(in the rows, 128 means zero)
One turn moves every row onto another: examples first, then more rows asked
K163: [166 155 144 108 143 123 130 108 117 124 113 138 131 110 107  76 128 119
 105 151 141 124]
K785: [153 126 123 161 105 113 134 120 110 146 132 131 146 116 146 112 137  98
 149 117 129 152]
K452: [162 117 127 139 118 148 141  92 160 127 146 135 101 107  95 124 123 105
 141 130 163 116]
K729: [146 139 127 108 151 141 105 107 129 101 142 100 122 125 109 128 134 104
  98 121 127 144]
K848: [161 139 113 165  86 125 141 116 115 146 145 123 126 100 144 122 119 116
 138 131 160 137]
K94: [158  99 142 134 130 150 138 105 132 109 128 151  92 158 126 126 129 116
 139 122 121 132]
K950: [166 112 109 150 119 160 143  79 110 125  91 158 146 120  86 132 120 124
 118 128 134 161]
K177: [174 130 133 153 106 107 143 102 118 128 122 115 127 101 114 130 136  84
 161 129 148 157]
K853: [159 136 133 118 123 100 133 119 108  90 107 161 124  92 111 111 141 152
  94 130 147 152]
K152: [155 118 128 136 115 161 123  95 118 157  89 154 156 106  99 124 114 115
 126 122 127 163]
K625: [159 137 138 115 121  94 130 107 118 106 112 161 138  89  90  92 146 136
 104 128 151 150]
K645: [156 135 108 130 142 109 130 116 100  96 105 153 134 101 119  93 146 137
  89 135 142 141]
K770: [136  92 133 126 121 105 119 110 119 122 105 124 104  86 117 147 130 108
 151 113 137 166]
K955: [167 156 137 111 145 129 131 119 107 105 109 143 115 115 128  93 126 133
  95 154 141 126]
K8: [135 123 114 123 123 117 112 103 131  94 153 120 135 101  87 130 141 134
  91 103 142 156]
K910: [133  96 127 149 149 128 129 112 130 118 125 141 125 138 132 121 142 111
 146 113 109 141]
K969: [139 119 126 104  96 120 109  98 124 109 156 125 116 110  91 116 123 144
  89 106 145 161]
K921: [167 155 166  95 123 114 129 106 124 116 110 150 121 102  96  94 126 133
 108 146 142 132]
K788: [120  91 125 135 123 110 117 117 102 129 112 134 104 118 145 133 124 138
 142 116 119 153]
K904: [153 138 124 152 122 160 145  81 110 119  98 147 135 116 106 160 104 155
 121 144 136 143]
K392: [158 146 146 107 111 112 124 118 122 126 118 159 133  88 108  83 132 146
  97 134 154 139]
K477: [179 126 121 171 104 127 152 103 131 128 146 138 136 125 119 110 139  94
 147 124 143 135]
K486: [159 135 149 143  91 108 136 119 100 134 124 121 109 109 150 147 116 123
 153 127 136 155]
K296: [178 122 154 149 105 112 149 107 116 116 123 139 122 141 124 135 136 100
 160 118 121 157]
K139: [149 114 121 147 120 153 141  97 143 132 153 140 105 136 123 110 114 129
 132 134 140 108]
K861: [133 129 106 118 139 130 108 101 106  97 146  98 118 125 112 126 126 128
  88 122 132 149]
K434: [168 146 131 121 157 112 136 106 103  81 101 141 124 113 112 103 144 125
 101 147 138 138]
K636: [152 122 145 138 108 144 137  77 110 134  90 158 144 121  90 144 107 150
 133 130 120 165]
K291: [164 134 136 161  86 130 147 120 113 133 147 145 118 136 154 126 123 132
 137 122 131 135]
K908: [151 134 141  90 124 143 105 103 120 114 141 104 105 139 109 113 112 118
  94 123 128 148]
K612: [158 131 106 151 129 176 132  97 118 143  93 143 145 102 114 139 111 120
 113 136 142 141]
K761: [133 141 140 104 126 133 104 100 138 126 161 109 131 123  96 105 121 126
 101 118 126 138]
K673: [153 109 131 126  93 133 133  95 134 135 135 126  82  88 105 134 105 127
 140 136 170 134]
K170: [147 127 121 151 115 163 133 104 124 138 101 172 156 111 117 146 115 147
 115 116 132 150]
K903: [152 128 149  91 112 135 106 102 147 112 150 128 123 113  82 122 131 119
  99 102 138 155]
K604: [144 145 140 135 118 159 126  95 116 153  96 144 143 101 117 148  97 146
 128 138 128 147]
K586: [185 135 146 152  85 122 158 102 121 113 137 131 100 121 120 147 119 117
 147 136 155 142]
K12: [164 127 129 135 122 157 135  74 105 140  82 134 134 113  85 136  99 118
 132 148 134 156]
K136: [126 106 113 144 109 111 120 103 130 143 129 117 118  68 113 128 120 119
 144 123 158 138]
K528: [150 116 113 112 125 126 112 107 114  83 136 114 106 113 102 141 135 122
  88 111 141 163]

K296 moves to K785
K853 moves to K625
K761 moves to K908
And these:
K452 moves to K139
K904 moves to K950

One turn moves every row onto another: examples first, then more rows asked
K659: [133 119 146 144 145 158 139 136 130 117 123 118 149]
K186: [123 133 117 158 126 130 154 133 140 149 146 119 102]
K79: [141 181 127 154 140 124 154 130 148 149 147 111 154]
K530: [142 154 112 119  89 138 122 122 159 136 102 121 118]
K947: [142 130 117 106 141 141 137 127 122 113 127 100 143]
K575: [138 136  93 150 102 131 112 144 155 157 129 143 116]
K527: [143 186 125 125 151 116 140 122 159 152 122 112 148]
K43: [128 143 121 108 145 123 142 142 154 146 170 129 131]
K366: [154  99 126 147 105 123 126 129 139 155 130 156 138]
K498: [123 139 120 150 110 120  87 122 135 118 134 111 129]
K643: [142 145 122 143 104 111  86 119 141 110 135 112 141]
K236: [139 169 115 102  98 134 132 141 130 115 133 117 145]
K779: [141 175 131 142 138 101 132 119 156 169 101 142 142]
K907: [134 143 129 134 105 114  86 123 148 117 152 121 150]
K737: [154 180 129 144 148 129 160 133 120 141 128 118 153]
K312: [154 155 133 146 143 127 135 121 167 180 117 148 141]
K58: [140 172 140 128 149 142 150 116 148 156 105 121 138]
K607: [154 145 127 145 103 100 149 114 130 134 107 131 106]
K46: [114 139 128 141 111 123  88 126 144 127 148 120 137]
K127: [161 154 131  95 122  92 140 125 142 129 134 141 136]
K187: [153 114 147 121 148 150 125 130 162 127 119 130 155]
K436: [170 161 123 161 143 114 148 140 137 164 139 147 154]
K421: [139 170 132 174 125 109 146 131 143 167 130 139 147]
K776: [159 116 111 149 120 133 144 142 116 125 157 120 150]
K664: [136 153  96 134 109 127 124 165 129 137 160 140 143]
K374: [156 115 132 162 139 132 131 143 116 118 113 134 147]
K925: [137 114 129 102 126 135 117 116 145 141 100 135 129]
K185: [174 107 132 138 141 124 117 134 149 128 109 144 151]

K43 moves to K186
K436 moves to K312
And these:
K46 moves to K498
K530 moves to K236
K776 moves to K366
K187 moves to K659
K421 moves to K779

One turn moves every row onto another: examples first, then more rows asked
K447: [141 136 165 127 105 135 122 108 159 119 125 122]
K166: [107 107  87 124 126 134 143 131 117 142 140 104]
K727: [117  81 145 159 123 133 139 125 138 132 114 124]
K714: [135 124 119 106 110  87 140 116 133 147 132 150]
K232: [132 147 116  91 133 129 109 140 141 129 130 108]
K11: [130 125 150 104 107 120 163 109 118 123 132  99]
K338: [120 124 116 144 146 124 113 146 131 129 116 161]
K73: [111 144 121 109 132 102 114 110 102 133 137 111]
K487: [152 122 159 123 115 127 108 109 153 122 110 131]
K71: [115  96  88 117 141 122 132 139 111 140 128 126]
K439: [143 151 109  86 121 127 118 123 131 131 139 120]
K635: [143  96 104 148 113 126 125 145 133 136 124 153]
K155: [117 123 146 144 147 155 136 134 114 106 119 109]
K355: [102 110 112 143 125  93 123 120  97 126 118 118]
K622: [125  81 131 151 108 135 138 104 130 133 118 131]
K599: [129 106 108  98 116 108 139 132 139 130 156 125]
K827: [118 123 149 169 124  99 123 110 122 125 105 122]
K455: [138 121 144 136 132 164 127 125 138 133  92 130]
K960: [127 158 156 134 131 108 114 100 125 128 120 114]
K765: [123 125 147  86 133 148 144 111 147 128 131 108]

K635 moves to K455
K960 moves to K73
And these:
K487 moves to K232
K447 moves to K439
K155 moves to K11

One turn moves every row onto another: examples first, then more rows asked
K522: [103 151 110 116 135 120 134 202 148  99 159 106]
K700: [111 135 127 151 149 161 160 168 146 143 176  81]
K14: [122 147 172 143 134 141 116 167 157 114 148 128]
K584: [108 158 117 134 102 153 111 166 133 126 168  84]
K308: [125 140 148 155 129 170 144 122 136 137 152 107]
K957: [ 96 146 153 135 136 148 158 165 180 120 147 130]
K952: [113 178 114 125 130 154 163 182 147 109 145  75]
K278: [155 149 121 137 140 138 126 164 168 119 142  76]
K632: [122 152  94 138 139 141 113 163 113 120 154  85]
K556: [ 69 141 135 134 144 141 149 157 122 115 147 128]
K855: [128 143 127 137 143 143 191 160 152 122 142 120]
K89: [ 92 158 141 136 116 164 123 154 173 113 134 117]
K318: [113 168 116 155 108 132 144 131 139 132 142 111]
K449: [146 137 113 131 154 132 153 146 173 102 136 108]
K666: [104 154  76 137 133 149 153 163 135 122 157  92]
K419: [110 165 118 136 138 120 150 154 137  92 114  96]
K971: [107 179 122 160 144 174 139 159 144 137 150 111]
K42: [130 137 120 123 140 148 135 152 112  90 134 125]
K178: [112 129 136 109 137 115 116 138 120 104 147 103]
K624: [124 152 116 147 143 134 157 185 114 119 137 136]
K699: [106 137 139 127 128 123 104 163 126 101 162  76]
K924: [115 155 134 115 119 118 121 151 138  90 128 124]
K859: [ 96 151 138 143 137 126 146 168 171 143 159  76]
K582: [ 76 145 147 138 139 141 133 173 111 125 146  84]
K407: [ 90 134 155 119 124 135 164 154 143  94 165  89]
K16: [115 135 130 115 147 157 127 201 157 110 177 122]
K964: [104 142 111 136 135 140  97 175 167 112 140 128]
K751: [101 145 140 127 123 151 119 139 177 116 162  78]
K50: [134 122 115 150 158 163 123 181 142 131 162 112]
K496: [107 113 149 132 168 151 136 161 146 128 153  87]
K343: [125 151 127 135 136 140 153 165 159 119 166 153]
K184: [124 155  96 154 156 148 123 178 125 130 170 116]
K323: [122 143 137 145 137 141 185 173 155 116 152  83]
K646: [ 86 184 126 129 114 137 140 151 156 113 134 113]
K193: [114 115 143 145 148 125 118 144 141 124 156 128]
K400: [149 129 127 126 136 115 151 155 124 128 144  92]

K855 moves to K646
K278 moves to K308
And these:
K632 moves to K700
K624 moves to K952
K16 moves to K449
K184 moves to K323
K971 moves to K407
K584 moves to K496
K666 moves to K859

One turn moves every row onto another: examples first, then more rows asked
K52: [117 127 137 155 110 134 125 148 122 112 103 132 172 137 110 100 131 116
  98 125 114 141 123 116 123 109 133 150 111 121 147 116 102]
K395: [143 122 132 144 113 123 136 128 125 138 102 121 165 115 129 139 145 152
 158 135 114 133 150  95 124 131 139 121 102 114 154 151 137]
K396: [147 135 145 157 123 121 147 119 134 132 132 157 168 119  97 124  98 139
 118 143  99 113 124 128 132 129 129 139 122 129 118 137  97]
K248: [132 147 122 132 123 107 136 126 129 124 120 104 177 146 102 160 134 148
 154 104 119 118 118 100 118 145 122 115 118 106 141 156 147]
K251: [163 148 112 134 119 126 147 111 124 109 134 117 166 143  92 159 132 150
 139  99 122 123 131  93 112 143 128 118 104 117 140 154 142]
K681: [123 129 121 129 113  98 123 113 131 131 143  82 129 169 138 141 112 145
 154 140 122 170 121 143 120 108 128 109 123 120 134 104 147]
K724: [141 133 109 136  99 108 123 122 133 118 142  88 107 153 132 140 135 144
 160 147 133 160 130 141 115 102 130 109 118 122 151  97 141]
K800: [160 109 137 136 123 118 139 110 115 139 105 131 180 122 126 135 128 154
 140 123 132 144 151 101 132 134 133 123 113 119 139 147 138]
K756: [119 132 135 151 111 151 139 146 133 103 124 121 157 141  79 131 143 115
 100 116 109 138 110 116 118 122 140 164 120 142 139 122 102]
K823: [139 113 127 129 112 115 124 106 144 127 152  92 115 144 135 144 125 143
 141 145 138 175 141 140 130 105 140 119 124 147 125  96 150]
K899: [136 160 121 138 115 136 131  95 131 120 149  78 113 138 150 134 151 142
 150 117 126 155 115 142 123 124 123 131 104 128 147  95 152]
K880: [ 82 153 134 145 134 115 148 111 109 111 140 117  92 154 131 146 113 126
 129  97  99 120 109 121 120 139 102 116 152 135 122 131 144]
K963: [108 150 129 107 122 131 132 140 106 115 153 144  87 154 137 127 108 134
 147 118 107 140 126 174 122 150 121 114 111 112 141 124 134]
K755: [ 99 134 141 146 130 109 111 156 129 106 116 120 169 119  92 136 153 105
 120 113 142 126  96 134 139 112 115 152 133 123 143 125 138]
K609: [154 145 120 144 117 136 138 119 148 113 128 116 153 124 104 153 153 145
 130 108 124 122 146  86 114 138 139 120  94 137 129 146 149]
K465: [115 157 122 163 125 131 143 116 115 100 130 138  65 132 135 128 126 126
 115 107 102 116 139 115 107 128 110 113 130 139 135 122 139]
K834: [130 138 138 153 112 144 137 133 157 137 126 138 146 118 101 144 139 132
 145 148 109  87  96 126 132 144 132 154 127 142 130 126 102]
K468: [132 145 142 164 112 118 144 145 134 135 126 144 154 115  97 137 114 135
 147 162  88 103 110 132 125 134 128 142 124 118 135 142  99]
K600: [161 145 131 149 129 111 138 120 140 121 136 161 155 119  91 128 111 134
 127 125 133  88 107 141 137 131 110 136 126 123 127 138 115]
K867: [121 138 132 105 128 131 133 131 116 109 164 153  82 142 128 124 109 134
 130 113 119 148 142 170 120 144 126 114 107 134 129 122 146]
K242: [148 142 142 155 128 127 136 123 166 124 142 149 145 103  89 147 134 130
 127 135 128  85 109 132 139 139 120 143 127 150 115 134 122]
K234: [136 112 145 128 130 114 134 108 140 137 116 118 184 119 118 151 134 145
 138 107 135 135 143  98 144 143 132 120 121 134 120 150 155]
K631: [123 134 140 136 121 130 132  93 121 143 147  76 132 138 158 138 142 145
 150 126 114 173 115 146 133 127 129 137 119 129 138  97 146]
K472: [ 96 141 143 167 109 134 132 160 132 103 117 116 158 119  99 126 147 113
 102 132  95 144 126 117 115 109 141 148 108 129 139 127 116]
K256: [126 135 155 156 129 120 138 117 164 136 130 143 168 115 115 120 114 126
 113 135 109 100 121 125 141 139 125 132 118 148  97 130 114]
K279: [158 137 123 145 119 124 136  95 111 123 151  97 119 125 139 135 135 151
 145 127 125 177 134 150 125 115 121 136 112 127 148 102 148]
K628: [115 124 141 107 133 125 128 131 113 117 155 157  97 140 139 124 101 136
 128 117 120 153 141 178 132 144 123 113 117 130 122 121 145]
K47: [ 90 119 137 128 137 118 141 100 114 124 127 128 106 172 129 140 103 129
 126 100 116 132 109 125 136 145 108 125 170 139 113 118 130]
K830: [114 116 135 143 126 127 116 142 132 111 107 130 180 133 111 108 144 112
 102 106 145 127 101 127 145 114 121 154 126 127 140 115 120]
K762: [ 96 128 142 104 134 138 126 123 131 122 160 141  97 145 144 123 118 127
 131 107 121 142 129 172 137 156 127 125 113 143 116 115 148]
K115: [124 126 137 123 125 122 130 112 141 139 114  99 187 147 120 156 142 144
 157 104 131 120 111  99 138 153 130 127 120 126 127 144 146]
K34: [141 152 121 135 124 113 138  87 113 118 160  87 135 146 141 129 118 146
 137 105 121 173 121 148 125 117 118 127 111 120 135 105 153]
K201: [145 130 124 141 104 148 137 122 146 131 106 112 153 130 127 143 162 147
 149 124 118 118 140  85 118 141 148 128  94 134 146 142 133]
K509: [114  97 143 138 131 124 134 110 100 135 105 148  94 141 149 122 109 136
 134 130 123 138 130 125 142 132 114 130 165 132 136 112 127]
K158: [ 86 141 135 102 125 136 122 138 131 124 151 132  88 155 143 131 122 123
 152 118 112 135 113 167 129 156 126 117 113 131 132 119 141]
K534: [112 154 113 138 121 129 144 111 119 102 132 133  79 175 125 133 114 129
 124  97 109 117 118 115 110 137 109 114 143 133 132 119 125]
K885: [108 120 144 156 131 126 135 119 107 128 108 140  76 113 159 124 130 129
 135 132 113 130 144 119 133 126 118 124 148 138 142 118 137]
K217: [137 140 115 130 115 108 121 102 157 114 157  89 116 161 133 139 127 140
 133 124 141 156 131 135 114 110 131 108 116 142 121  98 154]
K549: [124 126 123 139 121 131 124 149 115 100 124 124 167 140  75 141 141 117
 116 107 138 130  89 133 130 119 117 162 138 124 147 126 117]
K757: [126 127 121 151 118 141 136 116 118 116 112 146  67 140 145 117 130 130
 124 122 118 122 142 109 119 126 126 123 138 143 144 108 121]
K99: [105 132 138 108 127 130 126 140 104 127 141 147  94 142 146 117 110 137
 149 130 106 152 131 173 129 146 125 121 113 114 142 122 132]
K310: [114 141 134 157 124 127 131 156 128  91 134 118 156 118  71 150 142 114
 109 114 115 138 109 128 119 114 125 155 132 137 139 133 127]
K457: [131 155 138 153 125 100 128 136 142 132 119 146 164 121 110 123 117 130
 146 137 116  81  95 136 135 131 104 124 118 105 136 137 113]
K403: [109 130 146 159 126 114 117 148 130 108 109 130 176 108 111 103 137 111
  96 118 126 142 125 125 134 104 127 140 114 126 138 125 129]
K290: [108 138 141 108 125 149 130 126 135 118 157 149  80 136 147 122 128 125
 128 118 117 142 135 165 132 151 134 127 106 146 126 112 143]
K336: [ 95 131 140 108 119 146 121 140 127 130 144 139  83 141 154 121 127 128
 152 130 106 139 130 168 130 151 134 120 108 129 137 116 137]
K596: [ 91 111 151 142 148 108 138 108 100 128 123 135 104 128 142 137 107 132
 128 114 111 142 127 133 145 139 104 124 169 137 119 125 145]
K693: [118 142 147 149 124 125 129 124 161 145 116 138 172 134 126 113 123 124
 134 133 115  79  94 125 142 140 121 132 115 127 122 125 105]

K755 moves to K52
K47 moves to K885
K242 moves to K693
And these:
K800 moves to K609
K217 moves to K631
K628 moves to K290

